In the rows, zero is written as 100.
Each row of M is roughly a mix of the hidden directions of one of 4 groups.
M:
88,62,103,132,93,94,75,144,111,106,108,124,128
95,109,109,102,88,146,66,125,93,72,63,78,97
150,106,109,94,114,126,86,106,61,113,70,117,82
115,79,98,137,105,137,96,101,92,52,98,73,117
104,122,110,128,109,121,93,86,44,123,104,84,73
93,105,93,163,107,99,74,127,77,125,95,95,94
87,105,96,62,108,73,138,74,85,98,123,138,109
93,122,100,75,81,131,62,114,120,65,71,82,104
113,94,103,92,141,89,110,119,58,143,94,125,105
111,111,99,82,108,147,89,133,98,55,82,117,117
90,104,92,144,127,127,75,100,74,104,102,71,65
112,59,109,104,99,56,123,64,94,130,115,105,103
128,103,71,78,103,97,73,88,92,51,66,117,102
132,126,109,72,114,105,75,100,82,128,79,80,61
96,115,123,109,66,117,119,107,83,76,59,134,80
79,115,94,35,122,122,106,109,100,91,89,75,92
75,79,118,100,99,62,122,101,90,74,140,134,110
87,113,117,80,98,122,116,122,104,135,101,43,88
143,88,95,137,98,102,85,122,102,109,93,149,113
107,121,108,51,61,128,106,118,127,108,102,107,122
83,92,114,111,83,49,120,85,108,126,105,142,111
115,134,84,100,80,134,98,88,101,73,92,48,95
99,108,107,35,71,97,115,115,132,96,97,91,110
101,154,91,77,118,138,92,132,87,85,91,99,101
105,105,64,96,106,66,69,101,149,81,91,120,88
97,107,87,123,114,125,100,129,71,157,109,85,103
68,106,87,40,89,88,97,97,111,71,121,116,90
142,97,109,120,77,88,72,95,97,89,81,144,125
106,54,120,102,107,95,139,78,60,120,104,91,89
77,93,86,129,107,49,81,63,120,94,120,98,101
72,98,121,136,96,116,86,140,92,124,116,127,125
47,72,88,121,122,73,90,101,128,99,121,98,89
156,94,102,89,93,90,78,106,89,51,94,116,107
91,118,95,111,93,135,58,126,102,70,67,75,95
51,125,104,111,118,119,99,140,81,116,125,91,88
106,92,88,70,80,84,101,92,119,57,107,141,133
97,82,131,72,87,73,126,105,94,155,94,105,96
79,101,133,65,76,86,111,71,103,105,78,136,75
133,125,113,99,87,137,118,94,54,117,83,84,89
87,101,104,130,68,58,74,91,116,60,92,98,116
115,93,95,90,87,86,101,98,170,86,83,73,103
60,114,90,86,88,90,73,132,143,103,82,93,76
76,120,102,92,93,154,109,134,105,99,107,76,69
138,74,118,78,73,106,122,115,89,125,85,138,90
120,118,71,104,93,77,61,94,123,65,88,135,104
111,81,137,116,65,100,130,65,92,131,108,95,117
73,96,61,131,126,94,60,102,103,101,119,69,106
83,84,110,83,81,94,110,127,110,89,112,160,128
100,69,103,131,80,45,98,66,100,112,106,92,95
117,86,76,119,128,105,51,101,117,57,101,104,112
79,89,89,130,90,138,87,134,100,63,93,131,91
81,138,106,106,94,117,100,108,101,127,99,48,65
96,85,132,100,75,84,130,103,80,150,85,122,89
88,112,130,128,59,119,109,121,95,136,94,68,100
102,106,87,76,88,74,86,106,156,70,98,124,121
99,109,68,90,80,90,109,80,150,131,128,77,95
92,123,97,112,108,127,89,111,101,116,84,51,52
48,103,112,120,115,116,113,118,76,132,122,82,82
124,57,112,100,101,75,140,80,101,115,72,111,76
78,75,119,124,105,75,78,106,77,127,107,145,83
52,127,107,96,118,100,105,128,74,65,118,120,103
119,133,94,58,62,131,125,105,102,99,97,86,83
107,107,61,65,100,100,79,75,137,95,100,63,113
143,91,93,95,89,142,89,124,104,78,81,127,126
76,54,94,102,79,71,89,100,121,74,102,140,108
82,141,119,105,95,120,100,108,51,127,118,112,78
152,100,77,127,100,107,70,92,65,87,84,99,82
105,123,91,90,101,92,65,52,125,66,83,76,105
106,120,110,102,67,121,41,115,107,92,106,120,124
102,74,118,67,93,141,141,102,83,74,101,88,119
117,93,110,40,62,98,114,105,112,75,80,105,103
103,71,117,128,103,83,129,62,60,113,96,77,93
61,100,130,64,83,74,101,77,120,79,106,87,76
158,111,92,82,80,109,91,66,98,86,72,94,85
146,105,75,82,104,95,81,73,96,57,72,96,94
113,83,91,116,71,50,78,76,122,71,95,116,107
99,104,76,83,111,110,130,81,84,148,119,63,116
68,86,101,95,124,112,144,86,70,100,136,121,110
68,129,113,82,87,148,95,123,97,128,110,77,101
84,96,96,124,130,80,54,88,94,65,84,125,119
159,106,76,94,85,116,77,87,72,100,80,105,79
66,137,102,60,77,112,80,111,130,115,115,89,111
101,102,85,118,119,157,73,126,118,84,78,86,104
76,60,109,121,99,132,105,116,114,121,99,58,77
114,105,74,45,113,105,100,122,120,92,110,130,128
107,130,110,39,88,128,122,114,85,98,94,114,103
105,93,89,66,69,89,93,96,149,69,78,121,108
90,84,119,76,64,105,105,143,122,90,98,137,121
128,72,85,82,110,74,101,81,109,69,90,147,119
101,72,95,99,89,60,94,97,137,85,95,145,125
152,116,71,92,95,115,87,67,96,87,71,81,91
97,94,93,54,89,88,139,87,137,69,113,113,108
64,83,116,133,90,86,103,96,55,130,122,103,83
79,103,96,76,67,73,109,83,133,105,144,107,123
70,103,104,133,117,77,88,104,92,125,95,73,51
107,65,93,59,124,108,129,110,95,133,107,89,67
141,70,95,125,70,74,81,84,118,84,86,122,116
143,105,90,64,86,131,103,103,95,55,86,112,107
32,123,115,96,81,108,99,107,129,92,105,99,108
151,114,86,47,85,112,110,95,93,81,88,105,94
141,136,77,68,94,119,105,87,93,72,99,71,91
84,81,84,100,132,83,100,95,54,108,85,139,73
147,104,76,96,101,98,105,66,76,98,87,75,61
140,94,83,86,83,100,85,73,123,60,70,98,123
134,124,119,94,70,111,118,82,54,122,82,106,92
87,81,101,96,116,98,140,87,135,143,127,85,82
123,109,72,135,122,117,69,80,98,69,89,72,85
117,104,79,88,115,111,58,115,123,54,93,130,104
122,106,81,75,75,110,92,69,85,141,95,93,59
96,74,106,78,68,82,132,75,116,58,113,114,117
82,90,130,130,71,111,77,95,96,95,76,64,65
138,84,99,89,70,88,105,70,97,58,96,126,123
91,66,89,119,130,55,84,77,97,67,87,102,85
89,105,96,89,93,68,123,49,88,122,115,69,122
52,79,101,90,59,77,110,100,123,85,123,108,119
96,123,92,96,47,136,72,112,121,95,76,108,109
74,71,106,147,127,72,77,98,83,117,119,102,89
121,64,110,102,85,110,128,60,87,127,90,66,84
95,101,110,81,99,147,89,107,89,95,64,55,77
104,92,123,105,76,143,113,118,81,117,100,56,73
89,118,92,131,143,90,91,105,70,141,120,96,82
82,116,97,85,108,114,85,103,100,115,97,47,50
117,118,85,131,93,107,88,60,97,101,90,54,68
88,93,121,58,118,88,133,126,85,110,124,135,110
85,71,81,152,111,89,75,76,106,126,83,87,88
117,88,95,124,118,81,64,116,130,86,96,144,125
104,132,82,82,83,96,59,117,98,65,79,136,100
150,94,94,70,91,77,87,87,136,90,73,92,117
116,103,127,107,95,107,119,99,53,149,83,105,77
131,120,91,103,92,114,51,105,117,60,102,92,128
124,104,109,87,136,90,125,84,74,148,88,91,79
87,95,132,98,108,100,99,127,62,153,107,124,101
96,89,84,47,91,66,112,72,130,111,118,88,105
106,105,85,154,101,109,59,130,103,103,76,95,80
50,125,137,110,97,109,92,131,85,86,120,118,95
74,99,96,75,90,100,106,120,129,48,133,119,104
112,102,108,85,65,43,93,94,130,78,85,84,105
95,119,110,129,131,79,94,130,84,115,111,151,99
101,80,103,154,107,70,117,88,74,133,117,100,90
138,129,96,140,98,139,105,93,80,120,88,79,100
128,107,87,53,91,64,114,81,135,92,100,121,101
116,109,89,71,77,77,88,73,113,61,116,118,138
144,113,99,85,103,101,128,57,91,107,88,71,72
84,108,121,61,104,76,130,93,89,152,106,113,106
60,106,113,147,60,111,80,116,104,100,116,87,103
87,107,100,118,69,42,74,80,109,102,97,128,106
56,112,130,130,95,98,72,82,125,125,117,89,114
103,117,109,62,91,120,94,131,137,115,68,70,92
130,91,82,112,89,104,62,116,117,56,68,114,113
79,81,123,105,100,82,137,78,71,64,130,107,116
164,115,83,104,93,117,93,82,80,83,79,88,86
83,101,93,163,121,91,71,102,107,126,107,83,87
104,95,118,138,126,121,122,82,60,127,123,90,116
77,73,118,117,95,136,110,120,99,124,100,56,74
71,108,102,114,134,106,115,119,65,142,115,84,78
88,111,114,95,98,133,83,135,110,44,91,118,92
117,77,139,98,73,85,131,74,105,122,96,68,121
89,69,131,88,123,69,131,78,114,137,106,109,105
122,116,117,67,61,128,111,101,133,128,101,93,120
53,109,106,108,90,108,104,122,140,106,127,70,124
113,90,113,100,127,93,131,80,43,116,122,107,117
110,52,117,82,119,55,117,86,127,96,101,106,112
66,107,119,73,141,111,121,126,74,107,107,102,71
67,132,102,77,73,67,109,104,146,105,106,103,88
150,95,95,144,90,79,77,69,99,86,97,102,114
83,125,100,129,141,123,73,127,91,117,108,92,68
65,127,76,133,126,87,92,99,135,113,126,108,85
72,115,126,43,108,100,88,116,111,72,89,112,84
Each list below has two rows that fit no group; the rest each fit one group, if only roughly. Name those rows in the order they come.
- K_845: 109,148,76,65,136,100,113,112,123,79,111,103,103
- K_681: 122,88,69,99,125,101,77,100,136,56,81,114,120
- K_354: 64,91,101,128,105,76,70,123,136,86,98,134,110
- K_887: 113,125,94,36,97,97,110,77,99,70,88,105,84
- K_556: 66,97,129,77,55,69,115,87,98,111,100,126,114
- K_270: 109,81,88,157,142,103,69,104,97,109,94,86,106
- K_302: 122,121,85,147,98,123,62,96,78,76,87,86,92
- K_979: 125,126,120,80,79,150,100,108,71,94,77,105,120
- K_547: 105,69,112,52,61,94,133,84,105,100,101,122,95
- K_822: 123,64,100,127,108,67,109,67,94,108,110,141,112
- K_203: 80,76,96,53,123,69,132,82,120,108,107,87,90

K_354; K_822
- K_540: 60,117,104,118,81,147,80,123,77,77,98,109,95
- K_766: 54,122,104,135,82,121,102,130,117,115,105,85,76
- K_342: 121,106,76,113,73,110,64,126,145,109,109,125,107
- K_280: 64,98,95,57,71,115,94,117,140,112,98,115,118
- K_344: 97,79,107,150,120,105,100,86,62,135,118,84,92
- K_353: 97,126,120,61,84,121,86,79,121,95,91,56,79
- K_251: 119,94,74,130,113,63,73,88,142,74,96,97,104
- K_77: 125,97,72,82,127,140,89,88,85,82,92,58,114
- K_520: 95,101,129,77,52,128,111,127,93,124,88,73,93
- K_634: 135,64,100,119,117,80,116,105,92,76,98,148,104
- K_448: 101,76,109,160,116,108,92,90,76,128,114,78,91
- K_204: 74,88,118,72,95,122,143,117,61,126,110,101,93

K_353; K_77
- K_106: 93,84,106,151,148,122,80,113,86,91,106,102,83
- K_738: 135,91,81,60,82,139,99,93,105,87,80,90,132
- K_73: 97,143,89,92,103,121,73,102,124,65,93,87,141
- K_88: 111,127,103,50,66,113,130,85,90,96,100,69,105
- K_844: 74,98,99,99,93,87,86,118,153,137,131,105,116
- K_501: 130,69,88,109,92,108,63,96,90,53,84,125,110
- K_505: 56,119,115,103,109,123,89,132,87,131,102,76,71
- K_431: 89,79,117,124,118,125,124,91,72,150,123,104,93
- K_59: 73,105,100,108,101,101,76,110,129,44,82,103,132
- K_578: 156,88,96,133,90,99,75,80,91,95,67,103,88
- K_255: 75,85,119,134,116,93,109,117,79,147,133,105,91
- K_595: 128,84,98,106,85,57,98,87,118,90,114,149,124

K_106; K_844
